Rotation paths and how fast each direction turns (degrees per step):
Each turn is a multiple of 5 degrees from 10 to 175, or 0.
Each row of a path follows its step; steps can be skipped.
path 1
step 1: [ -5  25 -33 -11  14   8  55  56  -2 -14 -10 -12 -13  45   2  13  37  18
 -14 -40  18   0  26  12  -1 -29 -20  19  30  -5  12  33 -30   2 -15  37
  25  17  21  41   6  25  12   8  34   8  27 -19  -8 -23 -28  20  14  10
 -53  12 -39 -39  19 -43   4]
step 2: [-12  17 -27  16 -16   0  -5  -9  17 -18  -6   6  10  10  15 -23  32  35
 -18 -36 -11   5  21 -18 -33  13 -45 -48  34 -29  14 -17  14 -31  35  -3
 -37  -2  25 -41 -34   6  12  62  15  13  -1   6 -10 -13   6 -12  -3  -4
  47  73  24 -31  11 -20 -17]
step 3: [ 15  -7 -50  27 -10   4 -27  -4 -52  -7 -19  13 -10  39  -2  -9  25  27
 -65  56 -31  29   3  29 -17  12   8  28 -46  15  13  15   8  -9 -34   6
   5 -48 -16  -9  23  15 -14   5 -12 -30  -3  21  16  18   4 -13 -14 -46
  22  21  42 -12  24 -32  11]
step 5: [-40  14 -44 -26  47 -22 -21 -12  -7  25  20 -46  13   6  22  11 -16  60
  35  -4   5 -14  19   6 -39  41 -16  -9  49 -24 -20  23 -51   3   5 -11
 -14  25   5 -13 -25 -14  39  32 -17 -12 -14  19 -48  -9  -8  -6 -10  18
  10  27  18   8  14 -42 -14]
step 10: [ 22   9  13  13  19 -18  43  33 -38  26 -13  11  39  47  11  18  39   6
 -29   1 -14  51  11 -30 -12  -8 -34  32  -1  24   2   6 -25  24  22  15
  31 -22  -6  11 -11  -7  23  18  22  12  10 -56  43 -27  27  17  36   3
  14   6  41 -44  -2 -24  20]
step 12: [-27  31 -47   1  28  -5 -71  25 -52 -26  -1 -10  28   3  -9  -7  26  -1
 -27  44  -4  -9  52   7 -12   8  -8 -13   8  12  22 -26 -24 -19 -26 -26
 -36 -14  39 -26  -7 -16 -14 -15   0  -8   8 -28 -40  13 -27  18   0 -74
   5  -2  -6  14  11 -12 -16]
step 15: [-11  46  19  44  28 -17 -46  24   4 -31  22   2   7 -28  24 -46  33  -1
  -3   6 -14 -22 -31 -16  -2  11 -37 -13  21  31  45  10 -25 -21   6 -35
 -39 -11 -31 -12  14 -24 -16  32 -17  43   5   4 -52   8   8   1  -4 -30
 -10  22  20 -20   6   1 -61]
step 21: [-12   0 -26  14  21 -23 -13  -6 -10  11   1  -8 -15  25  -1 -13  50  -1
  -4 -14  18  24  80   6  -6  66  -7  -8  45 -15  14  -3 -38  -5 -24 -13
  19  13   0   0   4 -15  43 -38 -24 -42  16   9 -53  -9 -58 -47  16 -15
   1  23  -9  -6  -8 -24   4]
step 25: [ 24  39 -56 -33  46 -23 -40  11   7 -41  -8  16  11 -25 -13  -3  21  17
  13 -13   6  -1  -2  -4 -24  31  26 -55 -36  -3 -24   1  -2  -9 -17 -38
  11   1 -27   9 -18  27  41  17   0 -21 -40 -11  -2  44   8  23  -2 -40
   1 -10 -29 -25  30 -35 -21]
Directions:
[  6 -12   2  -5   3  -6  -5   2 -10   7   5   3   0   4  -1 -14   5 -10
 -11   4  12   8   6  -4   3   0  -1   0  -2   4   7  12   3 -11 -12  -1
  -5   4  -5   3   1   1  -2  -1  -5  14  -1   5 -10   0  -4  -4  -4  -1
   4   4   0  13   8   9   1] | 120
[ -2   5   6  13  -3  -8   3  16  13   8  -1   8   4  -3   8   9  -8  -4
   0   4  12   0   7  -1   5   7   6  -3   5   9 -11  -3  -3   4   0   1
  -2   3 -10  -2   4   2   0 -11   2   0  -2  -5   8  -7   4   4  -1  10
   4   2   3  17   4  -2  -2] | 35
[ -5   8  -8  -3   5  -5  -5   4  -3 -18 -13   3   1   1   3   1  -8  -5
  -8  -4   7 -14  -7   3   6 -12   9  -9  -5   0  -5  10  -3  -9  -8   3
  -3  -3   6   5   2   8   0 -11   9   5   8  -2   1   3   6  -7   0   2
  -3  -6   1  -4   1   3   5] | 135
[  2  -1   5   9  -5   9  -4   2  -5   1 -11  13  12   6   6  -6  -5  -3
  -9  -5  -9  -2 -11  20   1   4 -10  -3  -9  -4   1   3   0   6  -2   7
  -2   2  -1  -2   1  -8   1   2 -12   4  -5  -7  -1  -5   2  -2  -6   6
   2   3   0  -2 -10   4  -7] | 90
[  1  11  12  -1  -2   3   0   2   1   0  -7   6  -8   7  -3  -3   7   2
   4  -4   0  -5  17  13  -1   0  12   9   0  -2   0   1  10  -5   2  -1
  -1   1  -8  17   6   3  -5   5 -11  -9   8   8  -8  -2   7   3   0   6
   3  -7   3  -4   2  -3   3] | 145
[ -5   0   3   4  -6  -4   0  -6   7  -2   1   2  12  -5   2   9   7   4
   1   6  -5   6  -6  -3 -12  -2   0   3   1  -8  -2   5  12  -1 -10   8
  -1   5  -1   5   2  -9  10   0   0 -10   4  -4  -4   6   1 -17   0   2
 -14   3  11   7  11   5  10] | 135
